One turning vector, and how many steps it has turned
The counts run from 0 to 75.
[ 34   9 -20  10  31 -24 -36 -21 -14  14   9  11  41  71   7 -51  18  13
   4 -21  31  64  -8 -38  -2  -5 -27  11 -12 -13  -8 -28 -33  26 -16 -32
 -30  25   7  38   4 -50 -14]	73
[ 17 -52  14 -29 -50  32  44  36  23 -26 -44  -7   3 -17  32  19 -25   5
  25   0 -12  -7  22  15  26   1  15 -17  -4 -13  10  24  55  12  22  11
  13   8   5 -18  40  57 -33]	29
[-41  65  27  33  31  -7 -12 -63  -5  -9 -21 -23 -28  27  -4   3 -12 -11
  28   8 -24  39 -46 -10  -1  12 -21  11  54 -21  13   4  26  14  11  39
 -18 -14  37  25  -3 -15  18]	44
[-41   6   0  -2 -22 -16 -11  48   4  12 -51   4 -17 -18   6   4  27 -29
   3  -7 -21   6  29  13  41  35  35 -24  12 -46   7  12  32  28  -9   9
  -7  36  -5 -14   4  37  14]	63
[-50  22 -13  35  26   2 -22  -2  22  27  13 -54 -32  30  12  -4 -30  54
   1 -19  11  22   4 -23 -25 -19 -22 -47  26  47   2 -17 -33 -31  14  -9
   2  -3  31 -29  33 -11 -20]	15
[ 18 -22  39   1   3 -48   1  35  -3  15   7  13  20 -41   1   8  43 -29
 -22  23 -30 -32  50  -7  -2   3  14   1  -4  -2 -27  16  11  30  -2 -25
  44  -3   1 -33 -39  16 -31]	59
[ -5  45   2 -21  16  -1   1 -58  56  20  50  37  12  12  -4 -13  18  64
 -40  34  -1   5 -23   4 -24 -35 -20   6  10   6 -35 -42 -22 -11  28  13
 -14   8 -14  -7  10 -22 -19]	12
[-18  27  20 -42 -22  -5  -2 -28  36 -45   6 -44  17 -17  21  -3 -12  -2
  33 -31  10  25   0  28 -20  -7 -16 -49 -10  -4  37   8  29   0  25  28
 -19 -13  32  -8  45   4   5]	49
[-24 -10 -23   1   0  60 -32 -49  39 -31 -41 -17  -7  18  35 -20  25   4
  27 -52  10  19 -21  15   5  19  -3  24 -25 -27 -55  29  13 -30 -12  -6
  -6 -30 -15   3  32 -20  47]	42
[-23  15   4   0   5  70 -26 -33   2 -12 -22  15  11  19  55 -16  -2   6
  37 -33   5  23  -6  23   6  -3  -9  17  -5 -11 -15 -20  -2  22  -6 -41
 -48 -16 -30  11  26 -27  -2]	41
[ -3 -13  24  24  17 -31  -2 -18  29  40  20  27  14 -13   5  39   5  40
 -27   5  15  -6  17 -16 -39 -28  15   1   2  46 -19 -20 -12   6  22  18
  24 -17  21 -70 -24  22 -88]	19
[ -5   8   2  30  37 -29 -38 -63  14   4  -1  39  14  31  59   8  33  -2
  -8 -20  -5  27  -9 -18   6   7  -7  69 -12 -28 -17  26   5  -3  -4 -35
  10  -5  -3  -5 -45   5 -20]	39
[ 33  21   9  11   6  17  12  11   2 -41   4  -4 -58  50  20  -5  -8  16
  -8 -41 -13   1 -16  -6   3  17 -24  -1  46 -14  16   4  33  -8   6  18
 -35  -7  24   9  16  33  17]	36
[ 20  22 -28   0   2  39  -6  -6  15  20  14 -17  34  51  -1 -17  15  12
  25  13 -11  37 -22 -15 -13  24 -35  18  -7 -14 -27 -39 -27  12  -5 -38
 -41   5  -1  58  19 -37  18]	74
[ -9  -7  16  34 -13 -15 -22  53 -20  12 -12  -3 -32  55  47 -20  -4 -33
  19 -50  27  29  12 -12   7  13   8  27   9  -8  16   2  27   3 -20  12
  -1  -1 -28  -2  -6  43  -2]	35
[ 15  25  24  18 -32  27  14   3  13  13 -13 -10  53 -19   4  10  21  15
  -1  30  -4  50  -1   7 -59 -18   7 -28 -16   9  -6 -38  22  40  16 -10
 -14  26  26 -22  20 -44 -46]	53
[ 45 -15  64 -15 -16  31  28  -1 -17  18  13  12  25  11 -14 -30  35  -3
 -23  31  -9 -18  17  -2 -23  26  27  56   5 -24 -34   6  16  26  -3 -30
 -38  22 -31  42   0  -1 -33]	66
[  1 -42 -13 -30 -11 -33  23 -15   9  -2 -44  20 -25 -34  23  -3  16   6
   0   6 -29 -22  13   7  28  26  14  19   4 -24   9  53  15  26 -14  20
  19 -19  -6 -37 -20  42   8]	30
[  4 -24  40 -29 -11  -5  -8 -40  10 -51  10  56 -12  -3  19  21  72  26
  -1  21 -18 -13 -24  -9  19  14   1  48  53 -36  -9  52  36   2   3 -10
  13 -10  -6  29 -25  -3  16]	38
[-42  36 -25 -10 -32  37  -4 -41  32   0  26 -58 -47  23 -17  -7 -12  37
  37  -3   8  -8 -21   6 -36 -26  -5 -18  37   9  -2   5  12 -22  32 -19
   7  -3  62 -11  27  14  -6]	16
[-29  30  11 -15  42  53 -10   2   0   4  15 -16  -4   7  23  -3 -22   0
  14 -80 -12  28  -5 -15  22  45 -50 -37  32 -30 -16   8   1 -23  -9   2
 -36  31  15  41   7  25  28]	69
[-29 -19  20  21 -10 -20 -50 -19  12  16 -20   5  19  -7  17  27   3 -19
  34  -2  11  23  -5 -25 -11 -15  16  12  -5   0 -40 -23  -6   7 -13 -46
  48 -20  11   9 -46 -16   2]	47
[-43  34   7   5  12 -50  -4 -26 -17  -5 -29  -5  30 -49 -21   3  24 -26
  -1  31   4 -23   4   3 -39 -42  17 -32  15  -1 -10  23  14  58   2  48
  43  12  20 -26 -13 -16  24]	51
[ 15  15 -28 -12 -28  24 -12 -45  50  27  -5  -2   3  43  18 -31  30  27
 -13  53   8  13 -41 -23 -10 -23   4  16 -22  -1 -45 -35 -32 -19   2   2
  -7 -45   7  10  18 -36 -17]	13
[-51  -3 -15 -22 -10  37 -17 -18  23 -18 -15  -6 -16  29  -2  -5  30   3
   3 -23 -19  -1 -13 -17  30  -7 -16 -24  22 -18 -11  53 -11 -54   7   9
   8  -1 -14  12  57  30  29]	9
[-42 -15   9  12  39 -53   2 -57  19   5 -22 -23  -9 -61 -11   5  42  34
 -38  16   5 -13  -3   2 -38 -38  18   2  -4  -1 -32  20 -21  -9  25   4
  34 -24  16 -37 -20 -10   6]	18
[-35  18  24  16  -6 -20   1  42 -18  15  -2 -37 -20   5  -7  34 -10 -36
  45  -9 -31   9  15 -22 -14   7  21 -63  28 -12  31   4  27   3  16  36
  32  11  21   6  12  42  22]	56
[-12  -7   2 -15  23 -18   1 -37 -23  19 -26   8  26 -12   5 -33  36  -2
 -30  -1   2  -7 -17   4  39  16 -23  27 -19 -39   2  63   1  29   6  28
   8   2 -33  10   6 -31  68]	71
[  8  -9  -9   8  -5  -4  56  -7   6   8  44 -23 -11  -3 -19 -19  -8  24
  26  14  14  -2  -4   2 -37 -19  26 -35  26 -15  -3 -15  10  16   0  85
 -14 -16  32 -17  14   9 -27]	24
[ 26 -16 -14  -4  22   7 -17  25   0  17  30  25 -18  49  -6  10 -35  32
  -2 -28 -13  13 -25 -14   2 -25 -32  22   8  34  -2 -19 -32 -23  -1 -43
   2  20 -11   6  36   4 -54]	7
[ 11  25 -14  10   2  41 -14 -19  -5 -16  29 -13  38 -16  28  -1  -2  39
   0  14  27  43   2   6 -25 -11   7  -2 -13  24 -18 -40 -25  14  10 -30
  16  27   7 -12  -2   2 -59]	20
[-43  34 -30 -40  -6  46 -36 -10  32  -5   8  -1 -19  52   6  -1 -37   9
  39 -47 -21  47 -17   2  -3  -9 -42  36   6  -5 -11  -5 -24 -47  41 -25
 -17   5  -6  32  51  24 -21]	8
[-14   2  -2  11  37   9 -19  26 -49  25 -21  15   8  30  17  16 -15 -25
 -18 -49 -30  14 -13 -37   6  71   4  -6   3 -39 -12  28 -10  -5 -18 -56
   3  15   0  19  -6  12  10]	68
[ 24   7  35 -14  12  -7 -32  59  -9  32  -9  33  28 -15  48  32  30   7
 -19   7 -11  11  35 -27 -43  24  21 -20   5   9 -13 -37  12  25 -41 -30
  12   4  -5 -17   1  27 -51]	60
[-32   8  25  38  11 -32 -23  -3   0  24 -16   5  45  -8   5  15  22 -11
  17  34  29  35 -22 -16 -43   6  15 -24 -19  22  10  -1 -10  54  -5  31
  13   8  27 -39 -28 -16 -23]	52
[ 43   4 -24  -1  -2   0  -1 -13  16   3  10  48  -6  50 -34 -39  54  18
 -18   2 -14  10 -19  -4  40 -32  -2  42  21 -26   1  26 -14  37 -11   6
   0 -17 -29  44 -11 -16 -12]	5
[ 18 -40 -29  -7 -36  13  11  55  13  -2 -35  23 -21  57  69   5  57   3
   3   1 -18   1  -8  -4  24  28  -7   5 -22 -25 -15   3  16   1 -31 -30
 -16 -34 -36  21   8  14  -9]	34
[ 16   1  -2   6 -26  -3 -58 -38  31 -27  -1 -25  22  24 -12 -11  18 -12
   2  44 -27  20   2  -5 -38 -39  30  39 -15 -12 -38  22 -24  47  -2 -39
  47 -17   0  22 -20 -68 -20]	46
[  8  10  33   3  45   8 -18 -31 -11   7  16  39  39  35  48   2  19  22
  14 -31  33  36 -12 -16  -4   6 -43  44  -1  20 -11 -16 -17  36  -2 -31
 -16  16   5  -3 -32  32 -37]	40
[  6 -20  16  -3 -48  15  11  27   9 -14 -10 -25  53   2   3 -25  23 -28
  26  34  -5  16  22  -6 -23   6  35 -14 -51  -6 -20 -53  18  32  24 -31
  19 -18   4  13  17  -8   1]	54
[ -4  11 -13 -18 -18  25  26  27  -1  -7  22 -21   9  10  29  14 -12  18
  26 -42 -12  24  14  -9 -17  13  14 -17  14  10 -11  -2  31   7 -22 -28
 -33  -2  31 -22  25  69 -46]	28
[ 21 -27   2   2   2   3   2  52 -18  33  -6  16  28   7  11 -32  41 -21
 -28 -13  -2   0   4 -11  -3  49  19  39 -14 -25 -50   5   4  -7 -23 -62
   7   8 -41  35 -19   3   0]	67
[ 37  15  -1  20  22   7  10  42  -2 -14  13  57   0   3   9  -1  40  35
  39 -13  -6   1  -1  -6  -9  17 -10  36  45   0  26 -44  -1  49 -15  50
 -37   1   8 -10 -14  20 -69]	32
[-14 -23 -27  -7 -37  50   7  -7  41   5 -15 -44  27 -26  39 -15  -4  26
  -5   4   6  26  -5   0 -28 -15  44 -35 -36  24  -2   9   1 -18  13 -12
 -20 -11  18 -26  46  13 -18]	21
[-53  27 -16  17  50 -14 -26 -67 -24   4  21  33 -22  15 -21 -17  12  19
 -30 -13   9  28 -16   2  -8 -46 -47   3  45  12  15  -6 -21   4  -5  50
  -4 -19  17 -27 -10  17   8]	11
[-10  42  41  35  49 -48  29  47 -55  37  -1   5 -30  14 -25  16  12 -14
 -18  -6  -1 -26  27  26  19  53 -23 -15  60 -17  36  24  47   9   5  27
   3   9   9   5 -30  16  16]	64
[  6 -56  -9  15  13 -22   1  64   2   5  -1  10  -1 -11  25  41   4  -9
  16 -17  -4  27  20 -52 -20  10 -13  17  -2  30 -13 -14  35  -4   7 -22
  -1  -5  10 -35 -22  38 -59]	27
[-36 -25 -35   7  -5  23 -25   6  -3  24 -15  -4 -13  27 -25  29  12 -31
   5 -47 -11  28 -46  -5  19 -12  23  -9 -37 -55  -9   1  -9 -15  -4 -60
  21  -7   4  56  36 -24  46]	75
[-18  27 -21  -7 -45  41  -8  50  -2  -1 -18  -7  18  -9  45  -6  -2   0
 -13 -10  22   9  30  32  13  35  27 -31 -39 -49  -3  19   1  -1 -13  -9
  -6  27   4   3  40  19  17]	62
[-21  -9   6  29 -18 -49  33 -18  -5  -5  -9  -8  -9 -14 -19  23 -16  31
  -5   0  21  11  17  23 -33   0  22 -66  13  16  32  28  19   0   0  47
  17 -23  38 -40  16   4   5]	23
